Each path below is one point turned by a fixed rotation once a step. After each direction that follows a path, write how fast that rotation turns it, in degrees per step (0 if it stays still).
Each turn is a multiple of 5 degrees from 10 to 175, or 0.
Each row of a path follows its step; steps can be skipped.
Path 1:
step 0: [-1.11 -2.28 -0.97  0.18  3.10  0.42  0.22  2.04  2.76 -2.96  1.78 -1.56
 -1.04  0.26  3.00  0.77 -0.71  2.68  0.59  0.18  0.65 -3.39  2.51 -2.41
  2.26 -0.69 -1.79  1.73  0.48  0.69 -0.66  0.11 -2.38 -2.15  0.50  1.46
 -2.12 -0.29  0.15  1.40 -0.41 -0.90  0.36  1.15 -1.32 -2.54]
step 1: [-1.10 -2.30  1.14 -1.60 -3.02 -1.99 -2.09  2.25  0.31 -2.49  0.06 -2.31
  2.04  0.27  1.73  2.06  0.66  0.50 -1.72  1.50 -0.68  1.25  0.22 -3.99
 -0.20  2.07 -1.81  1.11  0.30 -0.79  0.94 -1.32  3.04  0.86  1.40  0.11
  0.07 -2.13 -0.31 -0.12  2.54  3.03  0.14  1.76 -1.18  0.13]
step 2: [ 0.97  0.08  0.86  2.43 -1.10 -4.62 -1.46  2.68  1.35 -3.29 -0.28  1.07
 -2.68 -1.28 -1.91 -0.77 -0.09  0.07 -1.41 -0.94 -0.67 -1.07 -3.54  1.85
  0.02  1.93 -1.49 -2.56 -1.22 -2.18  1.93 -0.61 -1.99 -0.33  0.26 -0.54
  0.06 -0.48 -0.72  1.03  1.94  0.29  2.27  1.20 -0.65  2.11]
step 3: [ 0.33  1.49 -1.77  2.37  0.82 -0.12  1.76  2.56  0.78 -1.63  0.83 -0.17
 -1.54  2.32 -1.82 -1.43 -0.35  0.75  0.44  3.18 -0.69 -0.48  2.91  1.15
  0.38  0.20 -3.23  0.14 -0.42 -0.57  0.35 -0.55 -0.97 -1.85  0.55  0.39
 -0.01 -3.88  1.17 -2.13 -0.94  0.98  1.48 -4.84  0.47  1.16]
step 4: [-2.30 -0.16 -1.72 -1.69 -2.50 -0.31  0.32 -1.15 -0.80  1.08  1.60 -1.53
 -1.68 -0.73  0.39  0.21 -2.11 -1.64 -0.08  2.31 -2.73  2.37  1.70  0.14
  0.52  0.48 -2.74 -2.73  2.24  0.44  1.52 -2.24 -0.79 -1.45 -0.80 -2.68
  3.05  0.26 -0.34 -1.96  0.86  0.95  0.89 -0.07 -2.15 -3.78]
step 5: [ 2.13 -1.36 -0.23  1.03 -0.77 -2.08  0.65 -1.15  0.83 -0.57  0.36  1.99
 -2.42 -3.09  0.78 -1.43  1.33  0.62 -0.10 -0.93  2.56  0.08  3.33 -0.38
  2.15  2.76  0.68 -1.34  1.35  2.64  1.44 -0.50 -2.41  1.00 -0.72  0.68
  0.82  0.00  0.24  3.15  0.82 -0.74  1.24 -0.24 -4.75 -1.97]
step 6: [-1.76 -0.50  0.74 -1.54  0.95 -0.67  1.26  3.01  0.19 -2.13  0.51  0.26
  2.88 -4.52 -2.00  1.41 -0.69  0.99  2.30  0.24  0.32 -3.78  5.00 -0.34
  0.56  2.29 -0.88  0.73  0.33  1.61 -0.58 -1.39  0.92  1.71  0.81 -0.47
 -1.01 -0.95  0.88  0.33  1.25  1.66 -0.29 -0.68  1.81  0.08]
step 7: [-3.69 -1.81  1.93 -1.28 -3.08 -1.22 -2.22  4.26  0.68 -0.55  2.27  2.49
 -2.65 -2.25  0.37  1.76 -2.66 -0.63  0.43  2.48 -2.60  0.93 -1.00 -0.29
  0.87 -1.06  0.19  0.03 -2.71  0.41  1.17 -0.42  0.99  1.57  1.43  0.40
  1.04 -0.40 -0.29  0.53 -0.84 -1.87 -1.09  0.47 -0.22  0.62]
step 8: [ 0.88 -0.58 -0.81  1.69 -0.78 -2.93  0.01  4.39 -0.99 -0.39  0.77 -0.43
 -1.87 -0.13  0.63  0.32  3.02 -2.02 -1.91  0.43  0.39 -2.94 -1.39  1.03
  2.29 -2.12 -1.55  1.10 -1.00 -1.32  1.22 -1.36 -1.96 -0.81 -2.73  2.44
 -1.38 -0.89  1.67  1.08 -2.49  0.83 -0.80 -1.43 -1.95 -2.32]
step 9: [-1.06  1.05 -1.15 -0.83 -2.20  0.66  2.51 -0.63  0.27 -2.70  2.02 -2.75
 -0.44 -0.44 -0.97 -1.69  1.04 -2.05 -1.01  0.54 -2.73 -1.68  0.84 -1.22
  1.21  1.41 -2.26  0.60  0.25 -0.75  0.75  0.67  4.45 -0.51 -3.42 -1.90
 -2.62 -1.78 -1.68  0.59  0.19  1.82  1.55 -2.50 -0.37 -0.44]
step 10: [ 1.02  0.37 -2.21  0.35 -1.22  0.84  2.39  1.23  2.20 -2.49 -0.09  1.52
 -2.82  0.07  0.58 -0.14 -3.12  0.93  0.03  0.57 -2.31  1.94  0.11 -0.95
  0.99  3.19 -0.47 -0.28 -1.85 -2.00  0.13  0.87 -2.19  0.70  1.01 -3.38
 -0.21  2.02 -2.37  2.46  0.15  0.28  0.29  1.42 -1.49 -3.85]
step 11: [ 2.74 -1.63 -0.34  1.06  0.48 -0.50  1.33  3.60 -1.32 -1.74 -2.48 -0.57
  2.44 -1.24  1.19  0.31 -0.45 -0.02  1.86  1.17 -0.59  0.70 -0.03  0.38
 -1.10  3.10 -1.57  2.35  0.21  2.50 -0.57  1.39 -1.20 -0.64  1.94  0.82
  0.97 -1.53  2.54  1.00  1.22  0.85 -0.13 -2.98 -4.06 -2.15]
Directions:
[-0.07  0.05 -0.55  0.46 -0.17  1.00 -0.27 -0.50 -0.26  0.54  0.80 -0.29
 -1.05 -0.38  0.23 -1.13 -0.11 -0.20  0.52 -0.34  1.00  0.13  0.06 -0.06
 -0.60  0.13 -0.96  0.36 -0.25 -0.51  0.39  0.22  0.26  0.08 -0.53 -0.17
 -0.04 -0.31  0.39 -0.10  0.07  0.23  0.13  0.22  0.50 -1.13]
70
[ 0.03 -0.04  0.28 -0.70 -0.19  0.12  0.33  0.08  0.49  0.74  0.01 -0.35
 -0.51 -0.96 -0.32  0.82  0.51 -0.26 -0.01 -0.16 -0.05 -0.16  0.84 -0.17
  0.16 -1.34 -0.21  0.16 -0.48  0.87  0.40  0.12  0.23 -0.02 -0.11  0.45
  0.12  0.18  0.70  1.14 -0.22 -0.36 -0.09  0.76  0.74  0.24]
45
[ 0.51 -0.14  0.60 -0.77 -0.03  0.13  0.23  0.46 -0.64  0.20  0.13  0.07
  1.13  0.95 -0.05  0.31  0.94 -0.14 -0.25  0.06  0.29 -0.09  1.03  0.08
 -0.38  0.67 -0.41 -0.26 -0.65 -0.55 -0.50 -0.14  0.16 -0.34  0.01 -0.06
 -0.09 -0.28  1.40 -0.07  0.03  0.32 -0.14 -0.44  0.30 -0.64]
140
[ 0.37  0.38  0.25 -0.12 -1.14 -0.23 -0.68  0.73  0.05  0.40  0.07  0.18
 -0.28  0.67 -0.05 -0.15  0.11  0.01 -0.03 -0.56 -0.40  0.71  0.34 -0.05
  0.27 -0.10  0.45 -0.11 -0.97  0.79  0.08  0.30 -0.12  0.34 -0.02 -0.58
  0.54  0.43 -0.58 -1.12  0.12  0.67 -0.15  1.15 -0.13 -0.59]
125
[-0.19 -1.13  0.88  0.11 -0.29 -0.22  0.33 -1.07 -0.65 -0.31  1.22  0.21
 -0.20  0.04 -0.03  0.37  0.16  0.23 -0.08 -0.10 -1.39  0.50 -0.03  0.80
 -0.35  0.04 -0.40  0.21  0.40 -0.47 -0.13 -0.01  0.56  0.46  0.05 -0.30
  0.67  0.44 -0.26  0.22  0.28  0.15 -0.04  0.28  0.55  0.10]
135
[-0.64  0.36  0.57  0.13  0.48 -0.65  0.13  0.00  0.05 -0.03 -0.05 -0.16
 -0.72  0.44  0.30  0.07  0.02 -0.22 -0.54 -0.22 -0.40  0.14 -0.01  0.61
 -0.28 -1.05  0.09 -0.19  0.28  0.38 -0.16 -0.15  0.29 -0.65 -0.75  0.23
  0.18 -0.59  0.21 -1.19 -0.85 -1.02 -0.06 -0.80  0.04 -1.03]
80
